Turns, then the turns between two rows, first turn first; the first pair answered
X (before -> after):
[ 0.17  1.57 -1.01 -1.29  0.47 -3.38 -3.26  0.35]  ->  [-2.17 -0.36 -1.17 -0.32  0.65 -3.90 -1.68  0.27]
[ 0.06 -1.37  0.30  0.43  0.01  1.66  0.86 -0.78]  ->  [ 0.92 -0.57  0.47 -0.28  0.01  1.85  0.75 -0.42]
[0.04 3.14 0.32 1.75 3.35 0.27 1.45 3.85]  ->  [-0.35  3.21  0.38  1.51  3.30  0.06  1.10  3.76]
[-0.28 -1.83  0.12  0.62 -0.38  1.41  0.72  1.12]  ->  [ 1.46  0.21  0.85 -0.65 -0.44  1.86 -0.30  0.88]
J (before -> after):
[-1.93  1.03 -3.77 -2.46  0.11 -1.48 -0.99 -1.23]  ->  [-2.70  1.57 -0.72  0.12  2.04 -2.33 -1.62 -2.25]
[-0.37 -2.07  1.29  0.46 -0.69 -1.46  0.44 -0.87]  ->  [ 0.31 -2.02 -0.50 -0.93 -1.52 -0.83  0.68 -0.92]
[-0.31 -1.49  1.74 -0.26  0.59 -1.07 -2.77 -1.77]  ->  [ 0.81 -2.23  1.26 -1.24 -0.58 -0.95 -2.33 -1.75]
[-0.69  0.22  0.24  1.44  0.51 -0.14  0.45  0.19]  ->  [ 0.17 -0.76  0.61  1.29  0.10 -0.51  0.35  0.40]
Q (before -> after):
[-1.01  0.73  1.74  1.01  2.53  3.05  2.78  3.83]  ->  [-2.18 -2.55 -0.53 -0.02  0.97  3.28  4.09  0.84]
[ 1.18 -0.24  0.00 -0.06 -1.64 -2.33 -2.15 -0.31]  ->  [ 0.90  0.79  2.11  1.41  0.41 -1.95 -1.86 -0.65]
[-0.67 -0.86 -2.92 -1.33 -0.16 -1.17  0.48  0.13]  ->  [ 0.41  1.60 -1.28 -0.37  0.68 -1.45 -0.95  1.74]
[ 0.53  0.85 -1.31 -1.50 -0.72  1.77  0.72  2.04]  ->  [ 0.16  1.66  0.45 -0.12  0.75  2.26  0.77  1.54]
Pairs:
Each pair is 2 to 4 turns apart.
[-3.46  1.31 -0.03 -0.13  0.87  0.76  1.45 -1.86]  ->  [-0.95 -1.76  2.35  1.04 -1.72  0.30  2.21 -2.09]	J then J
[ 1.49 -0.20  0.68  0.29 -3.75 -0.57 -2.28  0.85]  ->  [-0.63  2.66 -1.80 -0.21 -1.64 -0.42 -2.71  0.80]	J then J
[-0.96 -0.21  2.85  2.38  1.45 -1.08  1.18  1.25]  ->  [-2.39 -2.14 -1.88 -0.78 -0.30  0.46  1.70 -0.51]	Q then J then J
[ 1.73 -0.22  0.36 -0.51 -0.81  2.74 -0.43 -3.72]  ->  [-0.41  1.25  2.20  2.16  2.09  2.00 -0.26 -2.35]	X then Q then Q then Q
[ 0.01 -1.36  2.53  2.19  0.85 -0.32  1.32  1.00]  ->  [ 1.14 -2.38 -0.01 -0.51 -1.81 -1.12  0.67  1.81]	Q then Q
